In the data rows, the value 128 means zero.
Every row has a hidden score from 0 to 40. What is each row's score? 20 is about the middle. The score is a weighted sum of the row's numbers plus the product of two more (or one squared), each taken from its middle value.
[149 123 135 157  61 109  85 141 167 139 128 132 119 166 113 113 154  84
  64 176  82  64] >> 31
[164  45 111 174 150 216  62  93 128 118 211 105 205 192 104 102 187 129
 111 127 154 109] >> 8
[148  50 126 149 182 192  72  93 108 143 207 112 204 165 148 150 152 152
 136  92 186 134] >> 10
[168 123  86 110 176 158 124 106 111 165 158 140 138 154  85 115 153 157
 159  85 166 188] >> 24
[166  81  77  93 193 242 152 104  57 150 188 129 189 140 122 119 149 202
 153  84 168 184] >> 20
[146  94 118 140  46 133  71 133 156 106 113 104 119 160  80 133 183  69
  89 158  81  67] >> 19
[ 69 133 183 141  95 102 192  72 115 137  85 123 142 129 147 149 138  86
 129  80  91 157] >> 15
[153  72 120 153 140 215  69  76 103 152 185 113 237 173 100 135 175 120
 104 135 143  86] >> 18
[148 127 101 111 137 148 159 132 101 148 135  85 124 107  86 143 132 129
 174 108 134 158] >> 20
[115 104 158 143 102 112 177  97 112 142 137 120 146 133 130 144 147 140
 119  93  97 168] >> 16
[135  45 132 153 156 190  48 108 116  94 196 110 216 195 117 112 181 118
  94 139 170 103] >> 10
[139 105 127 110 121 157 171 102 100 149 105 114 154 144 117 147 146 114
 130  80 146 153] >> 29
[128 144  89 133 132 128 120 143 167 105 128 108 133 138 193 149 134 117
  93 159 118 104] >> 19
[114 192 137 116 157 109 148 123 139  92 112 140 123 100 170 118 105 116
 149 154 142 126] >> 19
[117 152 151 133 144 136 120 130 135 120 109 132 131 126 141 118 116 126
 144 138 113 120] >> 15
[123 150 138 103 121 109 161 117 138 134  88 150 104  93 134 119 105 134
 157 113 138 142] >> 27
[ 96 178 131 134 109  71 166 162 132 155  75 139  67  93 139 141  95 131
 143 119 121 146] >> 19
[108 112  99 100 167 148 146 119  97 187 131 115 152 125 104 127 133 177
 163  97 181 172] >> 21
[ 86 195 149 113 114  83 174 152 133 127  80 147  55 114 148 115  84 143
 155 143  76 143] >> 14
[156  94 108 117 210 197 146  98  51 173 184 131 183 149 107 128 138 198
 175  72 171 170] >> 14
[141  68 162 162  52  84  83 131 147 126 134 109 123 178  76 129 186  92
  49 158  87  68] >> 17
[120 115 127  93 137 141 155 121 102 172 118 102 172 142 104 112 128 133
 144  96 137 148] >> 23
[111 108 139 110 172 133 178  77  85 144 113 120 157 100 124 147 123 121
 149  87 147 175] >> 27
[144  59 124 141 131 208  73 103 122 129 203 101 221 180 118 153 194 113
  86 128 140  99] >> 19
[114 179 101 123 163 140 100 189 185  45 132 148 104  35 210 136  68 163
 117 194 194 110] >> 28
[136 111 145 179  66 106  76 148 191 110 149 129 114 152 116 141 131  77
  53 156  93  65] >> 33
[139 105 128 160  72 121  82 132 147 121 151 110 130 152  72 108 184  91
  88 148  68  79] >> 20
[118 159 131  99 149 124 138 187 125 133  93 144 108 111 131 132  99 167
 152 124 137 140] >> 9
[142  88 148 146  76  90  85 145 174 116 150 109 119 158 102 112 162  79
  57 162  78  61] >> 19
[ 77 130 163 133 135 119 100 158 140 102 131 131 129 129 154 128 119 155
 112 165 119 109] >> 10
[152  99  84  95 191 192 173  81  89 156 150 144 160 162 122 140 215 170
 161  68 185 190] >> 17
[ 98 191 132 121 110  84 164 138 126 128  71 170  81  90 131 136 120 146
 133 134 144 151] >> 26
[146  85  79  72 202 166 141  98  84 154 152 115 169 128 106 147 137 162
 166  93 163 175] >> 20
[137 129  90  86 188 187 124 115  50 150 167 121 185 120 113 135 139 183
 193  83 180 175] >> 8
[141 110 105  80 113 154 171 100  86 167 175 115 145 135  97 136 176 124
 144  90 127 174] >> 24
[102 173 107  98 123  91 140 139 128 138  99 147  91  95 171 118  91 168
 146 130 131 144] >> 15
[146 103 120 135 110 120  82 136 136 120 162 123 145 134 124 104 146 139
 103 147 120 120] >> 14
[ 96 154 137 101 135 108 169 119  99 155  99 147 101 106 130 120 102 134
 166  92  99 150] >> 18
[117  78 145 144 163 125  96 120 131 131 142 137 146 162 120 131 138  95
 100 137 108 119] >> 13
[ 56 166 155 111 112 104 180 137 109 177  82 133  85  96 109 119 107 122
 142 106 122 151] >> 30
[125  94 119 165  84 111  89 151 177  99 124  68 130 154 121 144 165  94
  73 159  62  62] >> 17
[118 187 123 138 154  87 173 157 135 110  80 139  81  96 153 128  89 160
 140 147 133 142] >> 17
[133 104 128 153  62 122  71 150 163 109 117 129 124 141 109 114 157 100
  65 169  81  63] >> 22
[101 170 135 112  86  56 180 134 161 134  80 137  77  72 117 124  67 157
 139 125 131 149] >> 32
[ 92 197 133 104 130  92 182 140 163 147  77 148  65  82 127 108  78 161
 139 137 144 138] >> 31
[128  83 133 146  61 125  91 127 141 100 136 106 127 158  86 112 164  81
  74 148  87  83] >> 23
[ 89 174 122 119 159  74 155 179 180 112  70 177  47  51 175 142  42 197
 174 154 193 147] >> 36
[147 123 127 116  87 120 113 161 139 134 151 119 146 162 119 130 152 110
 114 131 122 107] >> 22
[109 173 130 129 153 116 112 208 201  71 108 152  78  89 200 140  57 211
 139 182 187 131] >> 18
[136  97 150 157  47 103  76 144 167 126 130 100 114 161  94 114 182  75
  69 158  71  71] >> 22
[111 131 109  97 189 137 153 122 165 144  97 151 146 106 114 134 143 152
 145 100 150 162] >> 34
[128 135 111 139 142 156 156 110 118 172 151 106 151 126  93 137 136 114
 161  84 128 166] >> 21
[150  83  88 101 195 191 142  81  60 224 170 151 182 134 145 106 151 187
 180  90 167 179] >> 14
[103 116 169 112 133 129 157  86  99 160 136 104 138 138 103 136 141 110
 127  92 120 162] >> 20
[141 136 126  98 144 158 116 161 120 113  83 128 128 130 148 128 113 148
 131 135 126 113] >> 15
[145  96 111  91 167 190 155  89  60 140 173 125 194 155 148 126 145 140
 170  96 177 163] >> 13
[129 128 125 120 147 134 122 133 137 114 140 117 150 135 139 160 143 105
 126 145 141 114] >> 18
[136  99 146 141 112 118  85 143 157 100 195 141 132 150 134 132 138  88
 111 145 113 101] >> 21
[125 215  80 132 160  82 147 245 209 106  72 180  19  75 174 148  42 222
 168 175 180 145] >> 11
[ 89 117 108 100 163 165 160  72  57 166 137 121 164 136 104 143 148 142
 178  62 151 203] >> 3
[135 130 138 147 122 124  87 123 137 107 137 116 142 151 116 113 150 118
  83 149 108 107] >> 18
[180 143 137 135 133 148 130 158 164  94 142 116 138 114 147 122  84 157
 138 142 153 123] >> 23
[147 225  75 114 157  60 150 211 187  57 109 155  23  56 195 124  15 235
 161 178 185 134] >> 15
[162  63 155 178 149 201  42 131 133 127 198  91 202 170 113 147 182 107
 105 130 140 106] >> 17
[133  77 134 170  72 123  61 157 185  85 148 124 131 145 139 122 130 102
  86 165  84  63] >> 17
[114 218 114  99 128  89 150 162 157  87  41 143  62  99 129 136  53 148
 171 128 151 153] >> 23
[134 148 161 164 128 146  82 172 191  89 135 112 125 146 183 136  92 118
  69 196 144  74] >> 25
[115 231  73  87 164  55 158 184 210  92  58 203  29  83 196 130  35 226
 185 175 244 137] >> 30
[ 94 120 148 113 129 162 182  93  98 158 143 127 175 167 156 151 115  91
 161  93 139 184] >> 14
[ 96 172 143 104 101  90 171 124 119 128  81 135 112  87 133 135  85 132
 168 134 114 146] >> 19
[139 139 112 129  81 138  94 112 143 156 136 125 143 158  92 104 170  97
  86 124  94 103] >> 39
[126 148 123 110 163 135 155 142 129 125 104  61 121  97  99 109 112 136
 152 118 137 152] >> 34
[148  98 158 170  66 116  83 108 177 117 140 117 125 174  68 116 177  71
  72 152  83  66] >> 27
[ 87 105 190 215  84 134  47 230 220  47 149 119 151 188 198 149 125  64
  40 218 102  48] >> 20
[141  66 142 159  89 115  79 100 155 104 117 140 141 154 112 130 185  77
  91 146  88  86] >> 14
[118 115 120  84 115 125 170 122  96 169 173 153 146 128 116 154 143 108
 155  86 104 160] >> 22
[117 167 122 132 137 101 136 140 143 151 104 146  91  98 158 131  96 152
 141 135 141 144] >> 18
[ 85 149 137 151 122  95 194 100 116 132  89 115  99  77 144 159  85 109
 137 127  77 135] >> 21
[161 147 179  90 110 174 100 111 137 115 153 134 142 143 115 127 151 103
 116 150 119 116] >> 39
[154 191 109 112 127 111 180 142 109 159 114 147  98  91 133 153 104 127
 145 107 105 160] >> 31
[159  99 139 165  64  83  70 154 153  97 136 120 122 166 101 104 179  81
  80 118  76  55] >> 23
[145 103  99 117 169 198 125 118  68 208 172 109 183 166 131 119 151 182
 176  84 168 182] >> 17
[100 111 124 125 150 152 158 101  67 150 160 103 185 136 151 149 141 120
 156 104 156 203] >> 5
[118 131 147 110 106 105 200  97  85 172  91 138 135 119 101 124 186  96
 164  64  92 154] >> 25
[169  71 130 152 111 174  30 126 136 109 116 121 172 184 105 139 173 113
  86 129 105  84] >> 13
[145 137 124  88 169 128 151 102  83 145 103 103 161 131 111 135 145 128
 145  95 115 149] >> 9
[112 196 145 118 141  74 169 152 147 101  78 160  85  81 157 101  67 126
 163 141 154 131] >> 29
[124  78 109 108 170 193 135 132  99 161 162 138 170 135 121 121 148 159
 102  91 168 162] >> 30
[117 128 113 118 198 170 156 143  83 164 143 106 155 120 134 150 124 173
 198  89 159 179] >> 9
[118 128 115  97 153 165 175  91  61 192 138 120 168 119 112 189 131 139
 160  74 152 185] >> 18
[132 112 141 163  72  99  48 158 180  96 119 117 122 174 218 120 151  73
  58 169  64  69] >> 22
[155  90 119 143  81 110  69 129 156 138 130 121 132 159  64 135 196  92
  65 145  67  74] >> 13
[122 207 124 107 126 122 167 157 156 120  67 142  61 118 153 129 101 144
 139 151 155 122] >> 33
[142  84 106 155  99 142  99 134 132 129 134 118 152 174  95 115 155  92
  48 136  97 101] >> 28
[135 121 141 124  77  85  69 153 177  85 135 105 114 138  80 115 167  76
  55 173  64  63] >> 16
[127 135 115 105 149 144 137 110 110 164 131 137 122 106 141 132 118 151
 155  82 147 158] >> 22
[146 136  86  96 165 143 162 117  60 166 140 134 160  93 104 133 136 139
 171  74 142 171] >> 18
[116 146 156 186 173 145 105 174 174  69 138 133  76  94 203 148  72 193
 102 173 188 111] >> 23
[144  68 109 134  74 106  74 120 205 118 155 120 121 131  68 110 194  85
  83 141  48  72] >> 24
[134 169 115 136 127  81 156 168 134 117  73 162  66  88 154 132  75 158
 154 143 112 151] >> 13
[129 100  83 124 190 202 149 102   0 155 162 120 175 138 114 132 167 207
 176  66 233 184] >> 12
[ 74 147 193 124 103  90 203  87  85 133  97 122 163 144 155 156 127  96
 157  97 139 166] >> 15
[112 136 122  99 139 170 170  70  53 207 114 115 171 151 125 163 148 123
 177  77 128 189] >> 14
[201  91 122 140 108 128  88 135 143 123 157 105 130 159 101 117 144  75
  92 152  84  77] >> 18
[170  54 115 149 109 200  66 117 145 132 209 108 180 178  86 118 184 110
  98 124 144  93] >> 27
[151  81 139 164  71 108  93 132 148 132 147 173 124 172  85 111 178  89
 109 146  80  82] >> 23
[139 109  99 106 199 193 118  86  88 157 167 143 175 125 121 119 142 186
 159  67 154 169] >> 15
[139  90 107 141  70  75 158 119 174 120 136 132 129 181 109 115 172  72
  53 150  62  62] >> 32
[ 76 167 165 133 108  65 190 101  97 141  58 145 114  99 142 141 113 100
 161  97 115 150] >> 21
[ 79 110 135 106 111 117 154 100  96 145 131 100 150 130 108 158 114 105
 133  79 103 149] >> 21
[122 143 144 126 120 141 107 116 149 109 134 126 128 181 109  97 133 114
 117 157  98 106] >> 19
[160 101 106 112 209 212 132  88  60 173 183 159 176 126 130 121 212 177
 194  56 159 175] >> 20
[146  94 137 150  76 108 148 150 172 115 142 101 133 147  92 122 144  92
  78 157  98  67] >> 34
[ 97 137 138 120 115 135 154 122 142 110 109 136 106  87 133 133 103 118
 152 139 106 134] >> 20
[112 135 126 139 125 140 127 102  87 135 125 117 139 127 111 126 159 120
 159  62 108 154] >> 10
[172  99  77  99 209 201 139  89  80 117 148 136 189 128 109 119 190 185
 185  67 183 177] >> 8
[117 166 108 104  99  69 172 168 135 116  78 162  65  75 140 128  79 150
 138 144 123 127] >> 28
[133  69 136 169  94 115  79 140 184  99 168 126 149 165 118 115 140 105
  76 183  79  73] >> 15
[ 95 106 174 128 105 109 120 142 112 120 122 126 159 134 109  87 158 107
 135 144 107 114] >> 25
[102 136 169 131 103 104 189  82  56 143  96 120 125 123 137 145 129  86
 138 100 108 149] >> 19
[113 115 114 166 169 156 147 142 107 147 104 125 142 112 104 131 125 202
 170 104 170 151] >> 22
[140 155  96  92 132 135 177 121  82 149 125 144 109 102 133 111 136 127
 141 117 128 159] >> 30
[110 219  90 114 176  84 111 223 189  73 101 167  35  61 205 124  29 218
 168 197 208 138] >> 14
[156  97  75 103 179 193 127  95  58 157 189 135 177 154 110 121 143 158
 168  82 165 181] >> 15
[154 113  92 114 218 216 119  96  86 130 202 140 161 142 157 127 104 208
 186  88 207 181] >> 13
[100 163 185 125  79  89 187 119  99 149  96 124 119  86 137 154 127  65
 146 106 108 148] >> 26
[143 148 135 100 117 142 118 104 112 147 137 108 144 124 103 116 147 102
 184  72 100 155] >> 13
[123 152 156 111 149 114 145 157 121 139 141 134 122  88 143 110  96 138
 134 138 126 140] >> 12
[136  91 135 159  67 110  71 142 196  96 151 102 112 161 105  72 176  86
  67 166  82  64] >> 25
[164 116 140 100  99 111 173  88 111 170 116 103 135 118  87 151 125 124
 171  64 109 156] >> 18
[165 115  99  91 228 226 134 112  84 139 192 149 182 136 147 119 110 216
 204  77 198 185] >> 15
[172 108  87  79 171 245 141  90  66 153 211 124 201 162 124 122 149 148
 182  85 177 174] >> 24
[113 142 115 130 146 146 122 139 151  96 163 141 122 104 163 105  93 117
 165 144 150 134] >> 12
[120 134 139 113 117 137 163  81  79 163 115 117 148 121  86 146 148 106
 162  76  85 153] >> 14
[124 120 123 130 176 177 154 113  78 151 141 137 160 117 136 132 110 166
 162  92 159 178] >> 17
[ 81 202 132 112 136  75 157 149 135 113  68 178  55  69 145 144  35 169
 155 149 143 150] >> 18
[147  81 117 137  56 120  79 129 144 114 120 107 133 160  73  97 186  91
  31 168  69  67] >> 25
[102 107 123 141 121 155  80 130 136 122 139 123 134 160  93 147 185 105
  98 141 125  97] >> 19
[127 136  96  88 161 170 166  72  58 171 137 119 162 124 122 189 148  96
 182  71 172 192] >> 12
[136  94 118 153  98 114  86 139 145 129 135  85 123 167  70 109 186  89
  74 142  88  88] >> 19
[114 120 166 126  94 114 175  97  96 147 138 122 139 137  94 163 132  90
 107  85 108 147] >> 29
[100 190 135  87 126  76 176 134 161 127  52 152  48  61 152 139  70 156
 151 153 170 137] >> 36
[ 88 161 157 129 127 107 212  82  90 162 113 111 143  76 151 112 110  89
 181  83 114 165] >> 20
[136 109 149 183  99 109  89 142 166 105 137 122 119 159 110 115 143  78
  51 172  71  63] >> 21
[149  92 136 160  71 139  64 145 141 112 169 120 136 157  66  90 199  88
  58 150  76  62] >> 31
[114 135 167 202 151 121  55 147 200  67 167 124 135 165 218 145  72  99
  76 216 125  60] >> 15
[195  90 123 111 255 201 120  72  51 149 220 127 194 150 109 151 151 212
 192  68 194 185] >> 8
[101 128 140  91 128 148 176  91  47 171 133 117 135 105  94 144 134 100
 158  69 141 177] >> 24
[167 100  70  85 198 222 140  92  52 156 183 119 185 162 111 104 159 159
 168   5 167 176] >> 31
[116 114  76 166 126 146 101 133 122 106 135 150 126 154 169 114  93 107
 128 153 160 116] >> 10
[142 126 154 152 158 153  92 152 166 113 136 128 118 128 156 107 104 123
 115 169 173  97] >> 26
[108 125 144 119 144 131 180  78  96 150 102 117 148 106 140 157 110 123
 164  82 152 175] >> 18
[145 115  98  97 193 158 165 138  99 161 138 123 166 126  91 148 135 189
 167  94 152 165] >> 12
[128 100 132 156  61  96  72 151 158 107  89 123 119 151  51 120 158  77
  69 161  85  71] >> 25
[122 120 133 150 144 130 106 147 144 109 132 138 120 107 152 123 130 110
 112 174 133  96] >> 21
[154 119 109  84 138 140 165  93  75 181 126 132 127 116  87 186 147  97
 177  74 118 157] >> 19
[140  99 149 146  88 126  50 132 135 133 140  94 144 173  76 126 170  95
  86 135 100  95] >> 14
[157 123 126 115 113 110 106 149 135 101 122 126 131 144 188 110 108 109
 102 147 140 100] >> 23
[ 93 178 174 120 108  76 194 125 105 154  63 135  80  81 154 131  84 142
 145 124 111 153] >> 18
[ 97 127 160 158 103 115 142  55 110 161 111 116 150 133 124 127 138  98
 131 108  99 162] >> 5
[115 125 121  89 145 129 148 114 104 127 129 121 121  96  91 112 122 136
 137  90 177 150] >> 37
[127 218 116  88 138  97 155 151 145 125 123 132  78  87 157  90  73 164
 169 136 156 144] >> 25
[157 103  96 120 198 213 128 102  39 151 169 107 187 158 113 136 170 174
 154  53 178 179] >> 22
[154 100 108  93 180 174 124  87 100 147 158 139 157 124 113 148 131 163
 159  74 176 176] >> 17
[154  86 118 155 158 217  64 101 107 128 196  84 230 180 111 142 186 142
  90 154 150 111] >> 14
[123  98 123 167  70  85  90 144 177  88 122 124 115 150  58 101 166  81
  37 139  59  61] >> 30
[122 109 110 125 108 148 162 104 101 160 180 141 142 126  99 140 139 121
 130 102 117 148] >> 27
[110 202  84 101 114  41 161 149 154 127  81 198  62  79 158 127  83 152
 145 135 129 154] >> 21
[113 172 119 110 125 117 165 102 102 143 108 129 104 108 130 140 110 121
 182 102 127 155] >> 14
[132 138 133 137 132 132 104 137 139 120 161 121 167 130 144 119 135 128
 133 125 140  92] >> 19
[122  62 143 132  91 159 102  96 143 114 125 117 130 162 115 121 171  96
  72 151 128  83] >> 27
[124 137 113 166 157 176 136 131 119 132 141 138 142 108 134 123 104 137
 151 111 160 166] >> 21
[140 125 119  92 133 159 144 113  82 166 126 109 152 125 128 143 168 150
 142 100 161 160] >> 21
[133 120 146 139 115 127  95 156 147 120 153 124 117 131 134  99 134  98
 105 143  41 102] >> 13
[130 126 133 105 114 158 189  81  79 159 118 128 127 140  97  98 144 101
 151  64  86 177] >> 25
[133 134 125 109 110 130 110 144 150  94 134 138 113 138 146 130 102 136
  75 175 134 117] >> 25
[164 135 136 173 119 110 111 142 150  83 152 123 103 129 125 104 126 114
 130 176 147 112] >> 19
[154 107 135 173  68 102  57 141 157 110 135 116 121 148  66 115 177  78
  80 154  72  73] >> 18
[118  93 182 170  54  81  88 133 170 112 107 148 129 170 112 141 156  96
  74 164  84  69] >> 16
[164  97 144 144 145 140  61 153 159  64 147 123 138 160 161 131 118  74
  99 197 143  83] >> 17
[145  73  91  85 214 222 122  96  69 162 184 135 209 171 147 112 143 189
 169  91 197 173] >> 12
[109 151 110 102 156 161 148 116 120 175 101 135 114  88 130 137 108 146
 172 129 156 145] >> 22
[159 100 135 153 133 138  92 150 141  91 128 129 129 140 152  85 122 122
 108 157 133 103] >> 21
[155  68  93 166 174 198  83 119 135  90 193  89 187 182 108 129 176  86
  94 120 120 107] >> 17
[127  47  88 127 127 128 165  77  97 204 129 131 149 106  69 153 174 131
 138  76 126 175] >> 30
[117 207 188 121 137  90 156 171 145  97  75 153  57  64 153 108  66 159
 171 145 152 155] >> 22
[128 131 145 100 115 117 107 120 145 117 126 134 137 124 148 110 132 127
 146 146 133 117] >> 15
[174  98  89  51 189 195 145  84  57 174 181 124 192 127 126 128 142 173
 193  78 170 192] >> 11
[134  92 108   0  64  85  75 143 177 131 101 107 109 175  55 141 185  89
  52 160  65  69] >> 16
[121 129 149 174 163 152  79 148 166  88 151 117 136 162 207 118  99 131
  90 180 161  91] >> 22
[120 107 135 163 154 114  82 138 192  78 118 114 122 130 119 170 144  75
  64 170  99  74] >> 21
[147 109 102 104 201 180 152 111  72 158 154 155 171 100 138 154 126 185
 181 102 172 182] >> 11
[138 101 129 145  77 103  87 149 166  90 142 131  96 165 118 146 152  97
  96 157  93  80] >> 18
[159  70 123 133  59 122  90 146 158 121 123 108 126 166  77 111 195 100
  68 155  79  77] >> 24
[142 119 114 114 136 130  89 170 175  95 152 126 122 147 142 109 127 101
 107 176 161  92] >> 27
[ 95 145 152 127  91  93 168 104 109 150 108 120  93 127 142 149 108 133
 147 117 135 140] >> 18
[153 115 133 135 136 168 114 170 134 121 130 113 130 135 171 115 134 111
 124 146  72  96] >> 14
[110 160 129 125 184 145  95 180 202  28 131 155  92 107 232 122  47 182
 114 205 194 124] >> 20
[129 125 142 108 127 145  93 121 142  95 138 144 138 139 160 107 125 134
 111 145 147  99] >> 22
[124 119 146 133 150 139 170 120  76 147 124 110 143 115 129 140 137 128
 153 108 145 167] >> 19
[ 81 158 181 128 104  59 204  91  92 146  79 126  96 115 152 145  96  83
 142  72 105 155] >> 24
[131 223 105 117 179  92 142 225 218  72  71 183  27  41 200 141  52 201
 167 198 213 140] >> 26
[146 100 135 165  75 118  93 119 145 101 169  96 129 181  81 119 178  50
  82 153  79  71] >> 24
[174  96 109 174  75 114  91 123 159 104 140 102 154 145  66 112 220  67
  52 152  85  52] >> 29
[167  94  97 101 200 223 132 122  66 184 180 122 184 178  96 127 155 220
 172  65 183 187] >> 18
[105 158 142 121  93 123 188  94 102 138 101 144 108  94 146 118  99  81
 122 101 103 150] >> 33
[ 75 156 166 144 129 123 158 135 132  93 106 141 101 117 146 104 118 114
 124 133  88 123] >> 23
[ 74 177 144  97 157 117 154 140 123 143  88 132 102 110 145 110  93 159
 144 128 155 151] >> 22
[138 110 129 124 113 122  95  93  93 158 154 134 149 134  99 116 147  77
 148 101 106 160] >> 14
[ 95 162 120  98 153 130 154 132 130 128 112 143 125  80 126 116  92 155
 168 124 133 140] >> 25
[150 111 129 132 103 136  93 121 144 120 137 124 144 156 132 106 163 108
  94 149 113  82] >> 24
[104 231  80  33 161  82 146 201 189  89  62 168  15  64 194 155  46 218
 170 191 197 150] >> 21
[125 105 155 156  88  91  79 145 163 105 130 114 119 173  99 102 163  83
  72 173  64  60] >> 13
[130 155 160 132 107  97 177 140 118 152 101 157 132 123 141 116 106 127
 145 108 119 128] >> 24
[ 86 173 166  97 127 110 211  98  60 158  73 125 137 127 121 132 138  82
 146  69 126 167] >> 30
[ 80 173 162 127 144  84 181 102 145 153  97 135 101 109 143  93  79 121
 112 115  86 126] >> 21
[ 98 190 141 106 104  77 165 143 114 119 131 149  70  92 123 108  89 140
 114 138  87 142] >> 23
[161 136 136 149 144 137  86 146 156  80 148 123 136 147 183 140  82 143
 131 191 176 101] >> 13
[116 128 143 119 105 109 169 108 111 128 112 143 121  91 151 129 120 119
 137 108 101 142] >> 21
[100 128 140 101 127 128 159  85  73 164 119 111 130  95 108 139 139 107
 123  68  97 158] >> 22
[112 193  99 118 175  94 126 214 188  97  93 183  37  79 197 108  44 183
 186 191 185 141] >> 20
[148 107  72 103 180 187 139  80  71 145 171 106 159 127 117 135 151 167
 164  78 177 184] >> 8
[146  99 127 183  56  91  69 140 149 119 138  98 124 170  74 113 175  98
  84 150  76  76] >> 14
[ 84 143 156 138 118 114 185  88  75 134 127 100 122 110 144 174 130  79
 137  81  96 141] >> 19
[119 192 137 103 121  88 164 160 151 123  73 180  69  90 155 148  82 122
 143 148 125 142] >> 24
[151 139 126  78 163 166 145  98 132 151 108 126 124 133 121 137 145 144
 163 113 155 155] >> 21
[125 174 131 131 167 181  98 183 202 102 117 150  85 104 218 126  46 151
 136 187 155 121] >> 28
[ 86 146 147 139 118  92 190 144 107  90 124 105 123 145 140 147 130  97
 115  98 109 145] >> 26
[138 110 121 105 132 152 156  87  72 150 134 126 138 137  87 148 143 127
 134  84 175 154] >> 27
[ 89 121 172 136 139 125 195  87  73 145 117 108 171 129 164 174 112  93
 140  77 161 165] >> 23
[124 196 150  93 126  77 177 181 159 137  70 169  42  87 130 128  65 185
 174 150 142 129] >> 13
[ 99 219 104 120 177  77 132 252 194  88  73 181  36  64 201 147  31 219
 162 213 218 112] >> 10
[129 124 111 150 133 136  71 156 165  73 152 120 137 158 169 123 124 114
  89 175 140  88] >> 18
[114 127 124  96 193 168 122  76  85 157 165 127 153 110 151 144 141 156
 170  94 168 181] >> 8
[138  90 115 179  63 107  76 149 181  96 129 122 117 154  71 116 218  75
  88 160  58  71] >> 17
[108 182 116  84 122  89 172 113 148 122  77 151  65  59 161 111  75 186
 169 144 133 161] >> 20
[ 97 146 139 128 129 112 146 120 140 114 116 129 112 138 175 126  87 133
 117 131 119 135] >> 19
[134  95 104 133  66 105 102 146 149 104 128 111 124 161  96 132 176  68
  69 144 107  65] >> 32
[191 164 117 150 155 102 163 147 122 114  97 146 101  99 137 143  98 158
 165 116 168 146] >> 21
[145 191 114  97 107  87 160 131 139 156  66 164  60  46 138 128  78 157
 157 138 134 146] >> 23
[153  97  34 154  89 100  75 151 162 134 123  82 124 154  97 109 149  49
  75 163  77  68] >> 22
[166  83 100  97 207 217 145  85  58 179 157 122 196 155 105 106 161 191
 172  69 203 185] >> 19
[125 114 136 187 111 142  57 161 200  54 156 133 157 181 195 123  84  84
  57 244 105  88] >> 15
[109 122 114 119 119 151 195  81  78 161 118 119 131 106  94 128 182  85
 144  72 118 173] >> 20
[120 118 124 157  92 112  83 149 152 113 124 106 117 152 136 101 127 104
  92 166 135  95] >> 21
